Each row has a name. Each question is about the rows just above it. Places in a row count from 0.

[-0.09, -0.18,  0.18, -0.35,  0.09,  0.00,  0.33, -0.08,  0.05,  0.18,
  0.26,  0.45,  0.11, -0.03, -0.32,  0.57,  0.46,  0.14, -0.27,  0.31,
  0.22,  0.31,  0.16,  0.12,  0.61, -0.13,  0.26,  0.14, -0.11,  0.12,
  0.00, -0.26,  0.31, -0.20, -0.01, -0.12, -0.82, -0.38] : Z_432
[ 0.01,  0.04,  0.09, -0.04, -0.07, -0.04,  0.06,  0.17, -0.02,  0.13,
 -0.10,  0.20,  0.22, -0.02,  0.09,  0.24, -0.03, -0.10,  0.14, -0.13,
 -0.09,  0.05, -0.10,  0.06, -0.07,  0.02,  0.03, -0.16, -0.35, -0.14,
 -0.03, -0.04,  0.15,  0.24,  0.16,  0.07, -0.13, -0.29] : Z_511
[-0.09, -0.10,  0.01, -0.01, -0.09, -0.05,  0.07,  0.07,  0.06, -0.08,
  0.03, -0.11,  0.03,  0.14,  0.01,  0.12,  0.07,  0.00,  0.12, -0.16,
 -0.03, -0.01, -0.09,  0.13, -0.04,  0.11, -0.06,  0.07, -0.04,  0.07,
 -0.03,  0.00,  0.07, -0.01, -0.02,  0.06,  0.07, -0.05] : Z_98
[-0.09,  0.09,  0.01, -0.05, -0.08,  0.03,  0.23,  0.05, -0.01,  0.08,
  0.03, -0.10, -0.03,  0.04,  0.00,  0.19,  0.09,  0.05,  0.03, -0.09,
 -0.14,  0.06, -0.08,  0.20,  0.05,  0.15, -0.07,  0.12, -0.01, -0.11,
 -0.07, -0.02,  0.03, -0.08,  0.03,  0.04,  0.02, -0.04] : Z_251
Z_511 in full: | [ 0.01,  0.04,  0.09, -0.04, -0.07, -0.04,  0.06,  0.17, -0.02,  0.13,
 -0.10,  0.20,  0.22, -0.02,  0.09,  0.24, -0.03, -0.10,  0.14, -0.13,
 -0.09,  0.05, -0.10,  0.06, -0.07,  0.02,  0.03, -0.16, -0.35, -0.14,
 -0.03, -0.04,  0.15,  0.24,  0.16,  0.07, -0.13, -0.29]
Z_98 in full: | [-0.09, -0.10,  0.01, -0.01, -0.09, -0.05,  0.07,  0.07,  0.06, -0.08,
  0.03, -0.11,  0.03,  0.14,  0.01,  0.12,  0.07,  0.00,  0.12, -0.16,
 -0.03, -0.01, -0.09,  0.13, -0.04,  0.11, -0.06,  0.07, -0.04,  0.07,
 -0.03,  0.00,  0.07, -0.01, -0.02,  0.06,  0.07, -0.05]
Times [0.31] occurs in Z_432: | 3
Z_251 in full: | [-0.09,  0.09,  0.01, -0.05, -0.08,  0.03,  0.23,  0.05, -0.01,  0.08,
  0.03, -0.10, -0.03,  0.04,  0.00,  0.19,  0.09,  0.05,  0.03, -0.09,
 -0.14,  0.06, -0.08,  0.20,  0.05,  0.15, -0.07,  0.12, -0.01, -0.11,
 -0.07, -0.02,  0.03, -0.08,  0.03,  0.04,  0.02, -0.04]
Z_432 in full: | [-0.09, -0.18,  0.18, -0.35,  0.09,  0.00,  0.33, -0.08,  0.05,  0.18,
  0.26,  0.45,  0.11, -0.03, -0.32,  0.57,  0.46,  0.14, -0.27,  0.31,
  0.22,  0.31,  0.16,  0.12,  0.61, -0.13,  0.26,  0.14, -0.11,  0.12,
  0.00, -0.26,  0.31, -0.20, -0.01, -0.12, -0.82, -0.38]
Count of [0.06] in Z_98: | 2

[ 0.28, -0.08, -0.15, -0.30,  0.22,  0.17, -0.01,  0.10,  0.63,  0.42,
  0.36,  0.42,  0.50,  0.14,  0.24,  0.49, -0.13,  0.39,  0.51,  0.31,
  0.29, -0.17,  0.28,  0.22,  0.20, -0.03,  0.23,  0.22,  0.93, -0.10,
  0.19,  0.33, -0.17, -0.09,  0.31, -0.12, -0.05,  0.73, -0.23,  0.52,
 -0.23] = Z_816
[-0.62,  0.35, -0.72, -0.37, -0.08, -0.39,  0.13, -0.36,  0.35,  0.32,
  0.79,  0.34,  0.30,  0.18, -0.15,  0.45, -0.37, -0.19, -0.35, -0.06,
  0.08, -0.66, -0.55,  0.53,  0.10, -0.14,  0.50,  0.39,  0.41, -0.34,
 -0.27,  0.02,  0.37, -0.75,  0.02, -0.89, -0.41,  0.07, -0.44, -0.40,
 -0.24] = Z_296
[-0.23, -0.12, -0.26, -0.14, -0.10, -0.15,  0.70, -0.37,  0.39,  0.01,
 -0.03,  0.68, -0.02, -0.32,  0.80,  0.53, -0.33,  0.05,  0.41,  0.02,
  0.22, -0.26, -0.11,  0.33,  0.43,  0.27,  0.04, -0.08,  0.76,  0.06,
  0.07,  0.39,  0.41,  0.11, -0.27, -0.08, -0.33,  0.51, -0.19,  0.12,
  0.08] = Z_718
[ 0.88, -0.11, -0.19, -0.18,  0.09,  0.34, -0.15,  0.19, -0.20,  0.10,
 -0.17, -0.28, -0.15,  0.43,  0.05, -0.14, -0.08, -0.09, -0.21,  0.38,
  0.15, -0.18, -0.32, -0.07, -0.12,  0.07,  0.07,  0.30, -0.27, -0.04,
 -0.03, -0.27,  0.06, -0.06,  0.74, -0.13,  0.02, -0.30, -0.16, -0.24,
 -0.16] = Z_334
[-0.25,  0.16, -0.45, -0.51,  0.94, -0.39, -0.94,  0.15,  0.55,  0.20,
  0.58, -0.78,  0.73,  0.83, -0.50, -0.09, -0.44,  0.32, -0.09, -0.46,
  0.87, -0.30, -0.31, -0.02, -0.94,  0.21,  0.54,  0.44,  0.02, -0.85,
  0.24, -0.60, -0.28, -0.76,  0.45, -0.49, -0.02, -0.29, -0.10, -0.10,
 -0.90] = Z_23
Places of [-0.02] in row Z_23: | 23 36
Places of [0.34] in row Z_296: | 11

[ 0.01, -0.22,  0.08,  0.07, -0.16, -0.21, -0.63, -0.37] = Z_886
[0.16, 0.36, 0.20, 0.04, 0.32, 0.15, 0.41, 0.19] = Z_393
[ 0.37,  0.27,  0.21, -0.16,  0.14, -0.23, -0.13,  0.33] = Z_245
[ 0.00,  0.12, -0.13,  0.14,  0.27,  0.25,  0.32,  0.36] = Z_430
[ 0.35,  0.02,  0.34, -0.16, -0.26, -0.08,  0.02,  0.69] = Z_20
Z_393 in full: | [0.16, 0.36, 0.20, 0.04, 0.32, 0.15, 0.41, 0.19]
Times [0.34] occurs in Z_245: | 0

[ 0.00,  0.03, -0.04,  0.24,  0.02, -0.05, -0.13, -0.03,  0.00,  0.00,
 -0.03,  0.23,  0.15,  0.08, -0.48, -0.01] -> Z_503
[-0.01,  0.20,  0.05,  0.21,  0.03, -0.01,  0.21,  0.00,  0.06,  0.01,
  0.02,  0.14,  0.16, -0.24, -0.31, -0.03] -> Z_336
[ 0.02, -0.04, -0.10,  0.27,  0.03, -0.05, -0.05, -0.10,  0.01, -0.03,
 -0.05,  0.16,  0.09,  0.30, -0.38,  0.03] -> Z_358
[ 0.00, -0.15,  0.01, -0.11, -0.02,  0.09, -0.14,  0.11, -0.02,  0.02,
  0.02,  0.04, -0.08,  0.05,  0.69,  0.04] -> Z_475
[ 0.01, -0.03,  0.01,  0.00,  0.03, -0.04,  0.01, -0.15, -0.01, -0.05,
  0.00, -0.01, -0.07,  0.00, -0.10,  0.15] -> Z_433
[ 0.01, -0.11, -0.03, -0.10, -0.03,  0.11, -0.14,  0.11, -0.04,  0.00,
  0.03,  0.04, -0.08,  0.14,  0.69,  0.03] -> Z_135
[ 0.01,  0.05, -0.03, -0.10, -0.03,  0.11, -0.14,  0.11, -0.04,  0.00,
  0.03,  0.04, -0.04,  0.14,  0.69,  0.03] -> Z_957
[ 0.00,  0.03, -0.04,  0.24,  0.02, -0.05,  0.01, -0.03,  0.00, -0.03,
 -0.03,  0.23,  0.15,  0.08, -0.48, -0.01] -> Z_591
[ 0.03,  0.00, -0.04, -0.14, -0.04,  0.09, -0.11,  0.10, -0.08, -0.07,
  0.02,  0.02, -0.05,  0.28,  0.49, -0.01] -> Z_870
[-0.01,  0.00, -0.04, -0.13, -0.04, -0.04, -0.11,  0.10, -0.08, -0.07,
  0.02, -0.01, -0.05,  0.29,  0.49, -0.01] -> Z_342
Z_503 in full: | [ 0.00,  0.03, -0.04,  0.24,  0.02, -0.05, -0.13, -0.03,  0.00,  0.00,
 -0.03,  0.23,  0.15,  0.08, -0.48, -0.01]
Count of [0.01] in Z_433: | 3
How many times does Z_342 hold [-0.05]? | 1

[0.01, 0.56, 0.08, 0.20, 0.04, 0.07, 0.10, 0.32, 0.08, 0.03, 0.04, 0.16,
 0.02, 0.03, 0.01, 0.04, 0.10, 0.07, 0.06, 0.03, 0.03, 0.12, 0.02, 0.13,
 0.02, 0.02, 0.01, 0.04, 0.07, 0.04, 0.06, 0.02, 0.02, 0.06, 0.06, 0.01,
 0.02, 0.14] -> Z_137
[ 0.10,  0.05,  0.05,  0.04,  0.02,  0.08,  0.10,  0.02,  0.05,  0.04,
  0.00,  0.71,  0.03,  0.03,  0.11,  0.06,  0.07,  0.02,  0.13,  0.04,
  0.04,  0.03,  0.06,  0.05,  0.41,  0.05,  0.13,  0.06,  0.07,  0.02,
  0.03,  0.04,  0.10,  0.03,  0.05,  0.01, -0.09,  0.06] -> Z_661
[0.02, 0.06, 0.01, 0.11, 0.04, 0.07, 0.12, 0.02, 0.04, 0.03, 0.00, 0.07,
 0.01, 0.02, 0.19, 0.02, 0.06, 0.02, 0.08, 0.04, 0.03, 0.06, 0.07, 0.12,
 0.05, 0.04, 0.02, 0.06, 0.07, 0.27, 0.07, 0.03, 0.03, 0.03, 0.01, 0.01,
 0.01, 0.15] -> Z_986
[ 0.08,  0.08,  0.04,  0.01,  0.07,  0.07,  0.01,  0.03,  0.07,  0.01,
  0.04,  0.09,  0.10,  0.07,  0.12,  0.11,  0.01,  0.04,  0.01,  0.09,
  0.14,  0.04,  0.08,  0.05,  0.01,  0.07,  0.07,  0.06,  0.06,  0.01,
  0.04,  0.04,  0.11,  0.01,  0.01,  0.10, -0.10,  0.09] -> Z_15
Z_986 in full: | [0.02, 0.06, 0.01, 0.11, 0.04, 0.07, 0.12, 0.02, 0.04, 0.03, 0.00, 0.07,
 0.01, 0.02, 0.19, 0.02, 0.06, 0.02, 0.08, 0.04, 0.03, 0.06, 0.07, 0.12,
 0.05, 0.04, 0.02, 0.06, 0.07, 0.27, 0.07, 0.03, 0.03, 0.03, 0.01, 0.01,
 0.01, 0.15]
Every place of [0.02] in Z_137: | 12 22 24 25 31 32 36
How many times does Z_15 hold [0.02]? | 0
Z_661 in full: | [ 0.10,  0.05,  0.05,  0.04,  0.02,  0.08,  0.10,  0.02,  0.05,  0.04,
  0.00,  0.71,  0.03,  0.03,  0.11,  0.06,  0.07,  0.02,  0.13,  0.04,
  0.04,  0.03,  0.06,  0.05,  0.41,  0.05,  0.13,  0.06,  0.07,  0.02,
  0.03,  0.04,  0.10,  0.03,  0.05,  0.01, -0.09,  0.06]
Z_15 in full: | [ 0.08,  0.08,  0.04,  0.01,  0.07,  0.07,  0.01,  0.03,  0.07,  0.01,
  0.04,  0.09,  0.10,  0.07,  0.12,  0.11,  0.01,  0.04,  0.01,  0.09,
  0.14,  0.04,  0.08,  0.05,  0.01,  0.07,  0.07,  0.06,  0.06,  0.01,
  0.04,  0.04,  0.11,  0.01,  0.01,  0.10, -0.10,  0.09]
At which places does Z_661 hold [0.03]? | 12 13 21 30 33

